Each row is where one point has got to under a steady rotation. How many ticks took it there?
The counts run from 0 to 265.
[-34 -31   3   9   8  -2   0 -16  37  -5  16   7   7   2   3  34  40 -25
  22  -7  -8  16   4   4  -6 -11  -4  -7  12  21 -28 -13 -18  22  29   6
   6  39  39   6 -10   2 -17  14  36   8 -36   0 -27 -20 -23  -2 -27   3
   3  19  71  -4 -11  -8   7  31  23   9  23] | 53
[-31 -33   5  10   6 -33 -17 -16  20  13  10  14  11  -5 -17  25  31 -16
  16 -11 -46   0 -13  22   6  -3  -4 -12   8   6 -27  12 -22 -13  20  17
   2  28  43  -2 -27   3 -13  27   4   5 -28 -10 -17 -28 -28  10 -10  -5
 -33  29  42  31   9 -22 -11  31  12   3  -7] | 187
[-45 -25   9  21   9 -13 -18 -16  31   5  14  37  12   3 -24  46  31 -24
  25 -13 -14  14   2  19 -16   9  -3   4  -4  20 -14 -36 -29   2  35  26
  -2  26  40   2   0   2 -25  23   6  29 -18 -17 -20 -15 -15   9 -31 -11
   4  13  36   2 -23 -22  14  28  32 -12   7] | 48
[-15   7  -4  16   0 -20 -36 -20  25 -13  26  23  25  36 -10   2  32 -23
  27 -32 -15 -10 -10   2   7   2 -25 -19  12  -1 -19 -13  -8 -26  29   4
 -37  30  32  -8  -9 -31 -13  10 -17   7 -13 -27 -14 -26 -10  -3 -40  -6
  -8  19  25   7  -6 -29  -9  39  31  18  22] | 147
[  3   6  -6  10  14 -13 -16 -19  37  -5  27   3  16  11  12  33  48 -10
  18 -14 -20  17 -19  32  -5  -3 -13  -5  15  30 -24 -13  -5  19  19  -4
   1  44  36  -6 -14   3 -23  24   4   6 -25   0 -18 -17 -25   9 -37   8
  -3  12  55  -2   2 -33 -22  24  44  12 -14] | 58
[-30  12  21   9   4 -12 -15   0  27  -1  15  34  37  30 -14  19  38 -11
  28 -18 -35  23   8   6 -16  -8 -26 -18   1   0  -2 -23 -41   2  28  15
 -22  26  32 -32 -28  23 -28  21 -12  10  -4 -15 -21 -30   2  16 -24  -7
  -3  13  15  13  18 -11   0  33  47  34   6] | 103
[-31 -26   7  -1   6 -22  -5 -20  18   0  -4  15  29  12 -20  38  30 -23
  -4 -13 -23  32  -2  10 -16  -1   1  -5  -3  -6 -13  -9 -14  -7  39  26
 -12  31  54 -17 -22   4 -51  29  -4  25 -16 -11 -24 -18 -14  23 -25  -8
  -7  21  24   4  -3 -24  -6  25  47 -24 -13] | 31
[-38 -13   2   9  28 -10  -3 -34  22   9   0  26  10   4  -9  30  31 -21
  26 -32 -21  18 -15  -8 -11  -5   5 -14   8  -7 -21  -4 -30 -15  34  16
  -8  33  42 -13 -15   0 -44  21  12  16 -14 -13 -33 -34  -7  27 -20 -23
 -16  34  32  27 -16 -18   0  28  11 -15  11] | 262
[-40   3   2   5  19 -22  -9  -6  36   7  17  11  18   7  -2  41  46 -17
  28 -15 -17   6 -13  39  -7  -6 -11  -8  16  27 -24 -26 -24   1  39  21
  -8  28  29  11 -13  28 -20  37   3   2 -21 -11 -24 -26  -6   3 -30 -14
 -12  21  31  25   2 -20  11  21  41  19   3] | 193
[-53   2  17  23  19   4 -18  -9  26   1  14  35  19  22 -18  13  28  -8
  41 -17 -13   1  -5  -1 -12   5 -12  -9   6  13 -17 -40 -37  -7  30  21
 -10  33  23 -16   8   5 -27   1   5  16 -11 -25 -25 -26  -7   7 -36 -21
   4  23  35  -6 -20  -7  18  27  23  14  27] | 119
[-28 -13  20  23   8   4 -26  -4  54  11  17  23  15  10 -11 -12  43  -9
  35  -7 -35  -2   4  -3  13   5 -38 -12  10  11 -19 -14 -33   0   9  15
 -15  31  21 -22 -31   0 -20  -6  -1  15  -5 -12  -9 -21 -23   4 -15   8
  -3  16  70  -3  10 -28  -1  49   9  44   2] | 206
[-13 -12  -8   8   7 -16 -26 -41  26  -6   9  11  33  20 -10  15  24 -24
   2 -23 -26   8 -23  21 -11   7  -8 -14   3   4 -15  -1  -1  -5  21  14
  -1  40  47 -13 -20 -11 -36  27 -12  14 -24 -23 -23  -4 -30  20 -38 -10
 -17  30  42  -2 -15 -32 -20  23  40 -14  -4] | 219
[-36 -13   9  15  -8 -23 -22  -5  -6   3  15  43  41  31 -23  29  24  -4
  37 -20 -35  14  -9  15  -2 -13  -7 -28   3  14 -11 -19 -45 -14  32  10
 -21  25  35 -12   1  10 -11  25  -5   6  -8 -27 -31 -37 -16  13 -23  -5
  -8   4  17  14   3  -3  -2  37  50  17   0] | 221
[-33 -30  -7  15  12  -7  -5 -38  22  -8   1  18  22  11   1  23  30 -38
  10 -23 -13  14  -8  -9  -9  -7  -6 -14  10  -5 -18  10 -12  -5  33  11
  -2  32  43  -3 -14 -17 -34  20  24   1 -37 -11 -23 -28 -20   6 -32  -7
 -14  35  45  15 -11  -9  -3  29  21 -11  25] | 36
[-21   0  29  11  -3 -19 -21  -5  41 -16  27  27  23  18 -10  13  47 -30
  10  -1 -34   9  17  11  11  -7 -37  -2   4   5   1 -23 -18  -5  27  22
 -23  23  36 -27 -37  -1 -23  18 -15  20  -8 -14   3 -17  -9  -1 -19   6
  -5  21  22   2  12 -31   7  39  37  39   3] | 211
[-37   5  10  39  12   5 -14 -13  38  -2  20  37  17  20 -19   6  28 -20
  32  -4 -17   3 -11   3 -12   2 -18 -10  -7   9 -12 -37 -41  -9  32  29
 -19  34  27 -24 -23   5 -29   6  -8  22  17 -28 -38 -10  14  17 -24  -1
  -8  37  12   8  -3 -24  10  20  24  23   4] | 120
[-20   1  21   1  -1 -17 -24 -16  21  -7  14  32  31   8 -10  32  35 -32
  20  -3 -67   9 -10  12 -16  -2 -16 -15   0   8  -3   5 -14   6  14  16
   9  45  23  -2 -11   6 -16  14   4   3 -37  -9 -17 -34 -23  13 -37 -18
 -21  40  19  27   1  -7  10  26  39  14  17] | 145
[-28 -19  -7  25   4 -26  -8 -26  19  13  11  18  22  12  -6   4  21 -11
  29 -14 -48   4 -31  20   3  -7  -9 -25   4   8 -16   9 -38 -21  21  12
 -13  40  43 -19 -43  -1 -31  26 -14   4  -9 -17 -39 -17  -7  19  -3   5
 -37  29  25  32  19 -28 -23  28  18   9 -18] | 186
[-33 -11   5  20  -6  -8 -36 -14  19  -6  42  35  19  18 -21  39  27  -6
  34  -9 -13  12  -3   8  -5   6 -14  -4   2  23 -14 -31 -25   4  21  15
  -9  30  38  -4  13 -11 -14   4   4  18 -14 -16 -22 -21 -24  -1 -45   2
   5   9  38 -13 -28 -24   0  29  34   3  12] | 237
[-21 -15  14   6  15 -11 -17 -20  28  -7   6  21  25   7 -23  31  39 -28
   3 -22 -26  29   4  -3 -14   4  -4   3   1  -3  -8  -5 -14   2  28  15
  -2  35  50 -16 -16  -1 -45  23   8  35 -26 -13 -17 -20 -28  23 -28 -13
  -4  23  49  -9 -17 -24  -6  28  30 -24  -1] | 101
[-12  17  -6   2  23 -13 -16 -27  40   2   7  10  20  14  21  14  43 -26
  27 -37 -40   8 -24   0 -10 -12 -13 -20   7  -5 -17  20 -14  -9  11   4
  -5  48  22  -4 -28  -1 -32  18   5   2 -30   3 -23 -35 -15  15 -34  -7
 -24  41  30  33   4 -24 -21  25  27   6   7] | 181
[-33  -1  23   5   5 -24  -9   8  24   8  10  28  33  22  -5  10  44 -17
  25 -12 -33  11   6   8   2 -25 -25 -23   9   8  -8 -13 -34  -4  33  11
 -20  22  20 -14 -24  18 -15  24  -7  -7 -13  -9 -13 -39  -2   3 -13  -6
  -6   8  26  27  24  -6   9  42  41  43  14] | 33
[-34   7  23  23   1 -18 -19  -2  39   0  22  36  23  19 -16  15  34 -25
  33   4 -33  -3  -1  34 -12  -5 -33  -5   1  17 -13 -37 -37  -9  29  26
 -13  26  19 -14 -21  12 -18  20 -12  13   2 -20 -18 -24   9   3 -23  -1
 -12  27   9  19  13 -20  15  22  24  41   4] | 157
[-42  -2  -2  37  23   2 -18 -30  46   1   8  18  12  18 -10 -12  25 -17
  27 -18 -16  -4 -11   2  -9  14 -21 -10  -4   8 -19 -23 -26 -12  23  19
 -16  35  33 -25 -24 -12 -39   6 -13  20   3 -27 -27  -7   4  10 -30 -14
  -9  38  40   1 -13 -31  -5  23  10   2  14] | 83
[-36 -11  10  24  27  -5 -26 -19  40  13   9  22  12   9 -12 -25  30 -19
  21 -12 -28 -21 -17   4   1  11 -17 -12   5   0 -20   2 -22 -18   7  20
 -11  29  27 -18 -31 -17 -37   3  -2   7  -8 -21 -16 -10 -14   4 -26 -14
 -18  43  58  10  -2 -30  -4  38  -2  25  18] | 153
[-32 -24   1  36  -1   2  -4 -14  42  -8  20  11  15   8  -7  -7  42 -30
  21   5 -14  -2   0   3   6  -2 -42 -11   9  20 -30 -17 -19  -4  25  18
 -21  29  34  -8 -44 -19 -14  11  -1   9 -10  -9 -14 -14  -8  -5 -21  22
 -17  36  44   1  10 -24   7  41   4  37  13] | 88
[-44 -12  -1  27  14  -9 -13 -30  33  -2  13  31   3  12 -17  17  24 -32
  21 -16 -19   4 -18 -11  -9  10  -8   0  -4 -12 -15 -13 -22 -17  33  36
 -26  32  48 -15 -34 -15 -46  21  -8  25  -3 -27 -26 -21   2  20 -24 -12
 -20  44  10  20 -14 -32   0  21   3  -8   8] | 191
[-24  18  13  16  -1 -12 -23 -18  33 -12  17  49  36  21  -6  24  25 -26
  30  -1 -54   5 -18  11 -17  -7 -24 -21  -4  13  -3 -15 -27   1  16  18
   3  43  24  -7  -6   2 -21  17  -2   2 -18 -22 -25 -28 -21  14 -45 -15
 -19  40   8  25  -4  -4  15  22  40  18  20] | 38
[-15 -13  12   1  19 -13 -19 -10  41   4   0  12  15  -5  -3  21  36 -19
  12 -11 -60   8 -11  -1   0   4  -7   0  10   3 -20  17 -20  -1   3  13
   5  43  29 -13 -37   9 -25  17   5  21 -32  -1  -7 -22 -34  24 -18   0
 -20  30  58  17   4 -35 -14  35  14  10 -23] | 63
[-26   0   4   1  23 -10  -9  -9  29  -6   6  28  12   3  -6  46  41 -16
  22 -21 -31  33   3  -5 -18 -10   2  -6   9   1  -3 -19 -40   5  31  14
  -4  39  34 -15 -12  23 -33  20  13  24 -25   1 -23 -37 -14  22 -29 -16
   0  15  35   5  -6 -25  -1  20  40  -9  -2] | 209
[ -8   9   3   9   2  -9 -38 -14  44  -9  30  22  18  10 -17  37  38 -19
  27   0 -33   8  -1  37  -4   4 -21   3  15  25 -14 -21  -7  15  18  16
  -2  40  34   3  -3  -4 -10  20 -10  28 -25  -9  -6 -16 -33   6 -41   7
  -5  28  40  -8 -15 -24   1  34  43  17   1] | 129
[-12   8   8  24 -11 -16 -41 -19  32 -11  33  34  26  24  -8  17  34 -38
  28  -5 -41 -13  -7  24   2   3 -24 -15  -1  -1  -3 -13 -16 -16  21  21
 -27  29  31  -5 -19 -13 -14  20 -25   8  -7 -19  -7 -22  -7   2 -40   1
 -25  34  -1  23   3 -24   0  40  25  27  16] | 39
[-23  -7  -2  20 -19  -1 -32  -4  23 -12  40  31  24  25 -20  29  31  -7
  35 -13 -13  18   5  12   1  -3 -29  -9   8  15  -6 -35 -24   1  29  14
 -19  23  39 -11  -2 -23 -10   8 -12  23 -11 -23 -16 -20 -20  -4 -35  16
   3  -1  48 -12  -9 -23   0  48  35  21   4] | 130
